Rotation paths and how fast each direction turns (degrees each step):
Each turn is a multiple of 5 degrees from 10 to 175, or 0.
Each row of a path follows its step; steps can be skipped.
path 1
step 1:   5   9  21   1 -13  -8  -5   3 -11 -25  13 -16  19  -7  -4   2  27  25 -14  13  11  14 -22   9 -17 -14  24  -8  16  10  15   0  -6  -3   4   8   4  26  14  44  12  25  16   5  14 -12  21  -2  -5   7   4 -41  37   4   8  21
step 3:   8   7  -7 -18 -11  10 -16 -20  15 -38  10 -20  29 -10   4  -2   5  -5   3  26  -1 -10   4   3  16 -12  28   9 -14  17  20 -24  -5 -11   4 -15   9  -6  37  35  20  14 -11 -18   9  -6   0  12 -30   5  10  18  16  30 -10  10
step 4:   8   4  -8   6  18  -1 -17  12  17 -13  31 -19   4 -10  -7  -5  26 -21  10  13  34 -22  22  12  -1 -15  18  24   0  20 -12  10 -26   3  -3 -11   7 -14  19  16  12  11  -4 -15   2 -13  32 -23 -24   6  39 -12   0 -22  -4  11
step 6:   1  13  -4  -9  27  21  -4  19  27  20  16  -1 -17 -42  -8 -14   9  10  19  18  -8  23  37 -17  -8 -11  27   4   5  28   6  -7 -34  -4  -1   0   4 -22  -4   9  23  -2  11 -16 -11   5   6  -8  -7   1   3  -6   2  31   0  23
step 8:  -9 -15  -8  15  20  14  -1   2  31   8   4  -1 -15   7 -22  -7  17   9  -4  -4  10   5   6   0 -12 -13  62   3  12  13   2   1  20  17 -12   5  15  -5   4  -1  17 -30  -9 -27  28 -21  25 -12   2   3  17 -30  -1  12  16   1
step 9: -10   1 -11   8 -18  -6 -13 -13  -5   1 -13   6 -42 -13   7 -26  13  23  -9 -17  -2  -8   0   0  -7 -44  24  -5  -9  24  17  -8 -11   4   1  22 -10  -2   5  -9   7   9  17  -9  38 -25  15 -16 -10  21  -9 -32  -1  25 -14  12
step 11:  -3   9 -29 -19 -17 -22   7 -18   9 -11  -5  -1 -22 -14 -31  -8  25 -15 -14   6   0 -12 -12  -1   4 -20  12  -4   7  17 -29 -11  22 -24  -8 -10 -14  -9  27   8   9  -5 -20 -34  21  13  11  -3  -7  32 -16  -9   2   5 -17  31
step 12:  21 -12 -21 -15 -27 -27  -7 -18   7 -19 -14  -2   7   1 -18 -35  -4 -24  -6   7  13 -16  26   8 -14 -33  36   5  32  -8  -3   3   0 -21   2  -4  -1  -1   7   9  11 -29  12 -13  -2   7  13 -23   4  12  18 -24  16   8  20  -5
step 17: -32  11 -32  -3  20  -9 -10 -23  15 -10 -18 -20 -18 -11  32  23  14  16 -11  -3  35   2  18  -8 -26 -18  14   2  -1  14  25   7  -3  19  15  33 -19  11 -11  17  11 -16   5  -8   6  21  12 -14  10   5   8  18  -1   5 -11  13
Speeds:
  5  -5   4   3   2  -4  -3 -16   3   0  -1  -4   3   5   4   0  -5  -1  -9  -2   6  -1   0  -3   2  -2  -3   2   5  11  -2  -3   3  -1   5   3  -6   0   6   3  -3   5  -1   0   3  -3   3   5  -6   4  -5   2  -2  -4   4   5
45
 5  2  6 -2 -8 -9  3 11  2  6  3 -2  3 -2  3  1  5  1 -3  0  2  4  3  3 -1  2 -9  3 -5  4 -4  8  2 -4  0  4  1  4 -4  0  2  4 -1 -5  3 -3  1  0  2  1 -5  2 -5 12  9  5
80
 -2  -4   3  -5   1  -2  -5   4  -1  -7  -5   1  -6   7   0   1  -2  -1  -1   5   1  -5   2  -8  -1   3  -4   2  -5   2  -2  -4  -1   3 -12   6   6   5   5  -3  -1   1  -3   2   6 -13   0  -5  -7  -1   3   6   2   3  -4  -5
60
 5 -4  0  8 -6 -4 -5  6  0 -1 -1 12 -2 -5  9  0 -2  4 -8  3 -4 -6  2 -5 -2 -2  0 -9  3  9  3 -2 -2 -1 -2  1 -2 -3 -2  3  8 -4  5  2 -2  1  3  6  5 -5  2 -1 -3 -3  0 -7
100
-14   1  -2   1   2  -6  -1   2   8   2   2   2  -6  -4   0  -2   5  -3  -3   0   7   6   5   3   6   2   0   3  -3   5  -8  -4   0  -3   2   7  -4  -3  -2  -5  -3   2   3  -5  -1   2  -2  -1   2 -12   4   1   0  -9  -2  -2
170
path 2
step 2: -11 -16 -14  10  18 -19  -7  28   3   9  11 -10 -11  -5 -19   7  -2  -2  -5 -23   6   7  -6 -10  28 -14 -10   0 -24   9  20   6  20   4  -7 -18  -8  11  19  24  -2  -3  -6   1  14  14  13  31  26 -13   5 -16  12   6 -12  40
step 3: -11 -16   2  12   3   8 -28  29  15  17 -24  -6 -27   4  13  17 -22 -12 -16  -1  -6  -8  13 -12  24 -17   6  16   4 -31   5 -10   5  17   9  15  21  20   3  -3   2  22  -8  11 -20  -4   9   4  22  -3  14 -13  16  -3 -12  16
step 4: -19 -13  -1  29  12   1 -24  26 -14 -11  16  10  -6 -19  15 -12 -17 -19 -14   5  36  -3  10 -16  14 -11  -7 -14  -4   3  17   6  14  11   0  16   5   4  15  -1  -2 -21 -12  -5  -9  26  -5  25   7 -18   2 -31  -7   4   8  20
step 6: -14  -7  -7   7  -9  -6  -9  34  27  19  18  -1 -16   9   9 -21 -14 -24 -11 -26  14  16  14 -12  -2  -4   9  -8   7 -13   5  -2   0  25   4  25  -2  16  16 -14 -10   2   8  -3  17  11  -5   0  -2 -15  14 -40 -18 -19  15  -3
step 8: -28 -17 -13  10  -4  -4 -30  25   8  25 -10   1 -12  11  21  -4   0 -20   4 -26 -20  11   2   6  22   4  18  -7  -6 -27  -6 -14  17   2   8   2  10   4  16  -3 -17  13  -5 -22 -10 -11   2 -19  16 -31  -4 -12   1 -14   4  26
step 10: -32 -24  11  18  10  18  -2  18   9  12  18  -4   0 -15   5  10  -7  -9  -6 -32  -5 -19   7   0  25   8  10   3  -5 -21  20  -2 -16  -7  17 -28  -4  -6  33  -4   0   5  -1  -1   7   7 -14  -2   6 -25 -14 -11  20  -5 -24  19
step 11:  -3 -28 -11  12   5  11 -23  34  15   0   6 -14  -8   7 -14   2 -11 -37 -22 -21  -6   6   7  12  25 -10  12  -2  19   7  24  -8  15   8   5  -7  -2  14  15  -7  -7  -8  15  18   3  13   9 -11  20   5  17 -26  -2  -7  18 -17
step 14: -17 -11  -5  36  35 -15  -9  21  -9   9  19 -22  -6  -6  -1  -7 -20 -13 -14 -10  14  21   9 -26  24 -11  -7 -18   9 -27  -4 -10  -5   9  -7  27   9   8   7  -8 -10  22   7  11   3  -6   3  -4  17  -7  12  13  -7  -5 -12 -19
step 17: -15  -1   4  24  -7   8 -15  28  -3  18  12  32  15  -9  17 -20 -10 -38 -24 -18  -2  12   0   2  13   8  -8  -8  13  10  11  -6  -3 -13   7  25   4  -3  11 -12 -10  18 -14   2  -5  -9  -9  13   0 -21  -6 -26  -9  10 -30 -14
Speeds:
 -2   5   6   5   5   3  -9   1  -8  -1   7   0   2  -2   4  -7   1  -4   1   8   3   1   5  -3  -5   4   4  -2  -2  -1  -3   5  -1  -7  -4   4   5  -4  -3  -8  -1  -3   0  -2  -2   2   0 -12   4   1  -3   7   3   2  -2  10
80
  1  -3 -11   6   5   3   3  -8  -4   2   3  -1   1   3   1  -2  -4   3 -11   2   2  -1   0  -3  -8   4 -13   4  -8   1  -3   3  -2  -1   5   3  -1  -4   5  -1  -2  -8  -6   1   1   3  -3   3  -4  -4  -4  -6   5   2  -3  -3
135
  0   1   0   0   2   1  -2   0   3  -3   4   2   1  -1  -6   3   2   0   0  -4   7  -2  -2   5  -8   4   9   7   5  -1   3   9   3   2 -13  -4   2   3   4  -4   2  -1   5   3   6  -1  -9  -3  -2  -2  -2 -10   4  -2  -4  -8
70
 6 -2 -3  1 10 -4  0 -2  6 -1 -6  0  0  2  1 -4 -5 -1  5  1  2 -9  3 -1  5  4  3  2  4 -2 -4 -2 -9  5  3  3  7  2  1  5  1  2 -1  4  3 -4 -3 -3 -1 -3  0 12  8  4 -9 -5
160
 -2   8  -2  -5  -1   3  -2  -1   3  -5  -6  -6   0   6   2  -6  -3 -11   7  -2   1 -13   1   1   7   5   1  -2  -6   3   0   6   3   2   4   2   0  -1  -1  -6  -5   0  -1  -4   3  -2   1   1  -6   2  -5  -9  -1  -5   5   1
155
  5   2  -8  -3   4  -1   2  -3  -1  -4   4   4  -4  -4   0   4  -2   5  -6  -5   6  -4   0   0   7  -5   7   6   0 -10  -2   6  12  -5   4   5  -4  -7  -2  -1  -5   4   3  -3  -8   0  -1   2   0   0   1   5   0  -3  -4   4
60
 -8  10   2   1   3   3  -7  -1   2  -3  -2   4  -6   0   2  -6   1   3  -7  -2   9   3   0  -4  -3  -2   0  -1   3   9   1  -4   2   4   5   6   2  -1  -1  -4   5   3  -2   2  -2   2   2   1  -5   1   7   2 -10  -3  -7 -11
135
path 3
step 0:   1 -27 -20  -8  -6  12  26 -12   6  -4   4  11 -10 -14  24   1  32 -35   4  -4  -1  -8  -4   9 -19 -10 -21   9  19  11 -15  -4 -11  -4  41   5  11 -23   4   6 -14  -4  37  16  -1   0  14   2  -2 -37  19  23 -14  28   6 -41
step 1:  11  -9  17  -3 -20  -6  37  22   4  13 -29 -26   5 -10  -7  25   5   2  -4 -17 -23 -41 -29  -8 -18   5   8 -18   4 -16 -15  16 -22 -18  29  -5 -18  26  14  34 -19 -13   9 -14  -2  -1   2  -8   9   5 -29  24  -1  -8  -5 -16
step 6:   1   7  -7  14  18  21   6  -8  15  26  25   1   5 -23  10  10 -16  14 -18 -10   8 -39  21 -23   2 -37  -4  10  27  21 -30   6  -7 -14  34  29  22 -11   9   4  -1  10  19  20  -1  10  -3  12   0 -10   1  24 -10  19   2 -35
step 7:  15  15  18 -11 -18  25  38  20   6 -11  -9 -31  -4 -20  -1  10 -19  -2 -21 -25   9 -35 -15   1  -9 -12 -20  -8   5  -5   0   6   0 -17  31 -12  -7 -27  11 -24 -22 -28  16 -19  -1 -17 -16 -11  10 -12 -26  -1 -13  13 -16  30
step 8: -12 -11 -12   0  20  -5   1   2  14 -24  -7  -2  -2  -8  23   1  22 -17   2  -9  -7 -49 -13  27  28 -27  13  -3  17  14 -14  32  -5   4  35  -4   5   1 -15 -19 -19  11  19 -13 -30  32  32  24  -2  -9   7 -11 -16   5 -11  -4
step 13: -25  -5 -11 -18 -47  -6  16  26  40  13  -7  -8 -46 -16  -5  22 -12   7 -25 -23   7  -5  12   3   3 -15 -10 -12  -4 -14  19   4  20 -19  26  -3  16  -5  -4 -15 -31 -10  19   9 -12  -3  -2   5 -10   5 -26   5 -16   4  23  10
step 14: -23   5  26  26   8  -3   3 -18   9   9 -23  12  10 -19 -11  -1  20 -18 -23   7   9 -27 -17   5  22 -39 -12  -9  13  14 -11  10   3 -38  23 -16  -9 -19  12   2 -26  22  32  14   1  11  16  32   1  27  12  -1   0  13  -2 -13
step 15:  14  15  -6  -4   5   4  20  17  35 -13  43   8 -18  -5  21  13  -2   4 -19 -31  -1 -20  -9 -11 -12  10 -11  22   7  -3  13  21 -11 -35  31   8  13 -22  11  26 -13  12  32 -18  11  -8 -16   2  22   0  -7   9   0  23 -14 -24
step 16: -23 -15  20   4   2  14  21  36   5  -1 -33 -26  15   1   6  10  14 -10  -7 -13   3 -48  -1   4 -12  -4  18   6  34  -5  -1   8  15  -3  27 -13  -1 -14  10  -5  -2 -12  34  26 -29   3  -5 -23 -14 -19  11  18 -11  25 -21   6
Speeds:
 -1  -2   3  -4   4  -5  -1   1   3   2   2  -3   1  -6  -2   3   1   5  -3   0   4   8  -7  -1  -1  -1   6  -3 -10  -2   3  -2   0  -2  -3  -9   0  -1   5  -4   0  -6  -2  -3  -2 -14   3  -1   3  -5   0   0 -12   4  -5  -7
170
 -9   0   2   3  -6  -3   1   0   2   1   0  -2  -5   2   4   4   5  -7   0   0   1   4   4   3  -4   3   7  -2  -1  -1   0  -4  -6  -4   2   0  -1   7  -3   8  -4   7   9   3   8 -10   3  -1   3   3   6  -9  -1   3   6   6
25
 -2   0   6   2   8  -1   0  -1  -7   1  -8  -2  -3  -3   1  -1  -2   1   7   4   0  -2   7   1   3  -5   6  -6   7   7   5  -1  -8   3  -1  -3   1  -2  -3  -5   2   9   1   6  -5   2  -1   3   3  -5  10   2  -1   5   1 -10
175
 -1   0   6  -3   8  -3   6   0   1  -7  -1   6   6  -5   1  -1   0  -1   1   1   2  -1  -4   9   7  -2  -1  -4   2   4   4  -4  -3  -4   1  -5  -6   9  -4   2  -5  -7  -1 -10   8   3  -1   2   8   3  -1   2   6  -6   5  -1
110
  0  -6   4   5   2   5  -2  -2   1  -1   0   6  -2   7   1  -7  10  -8  -6  -7  -3   6   5  -3   5   4   3   3   5  -6   2   1   2  -4  -2  -6   5  -1   7   0   2   4   3  -4   2  -2  -7  -2   1  -1  -1   5   4  -4  -3 -11
70
  2   3   5  -2   4  -5   1   2  11   7   1   1  -3  -2   3   4  -4  -4  -6   2  -8   4   2   1   2   1   4   3   4   2   0  -4   4  -2   6   4   4   8   1  -5  -4  -3 -10   8  -1   0   3  -4  -3  -5   3  -3  12   2  -7   0
155
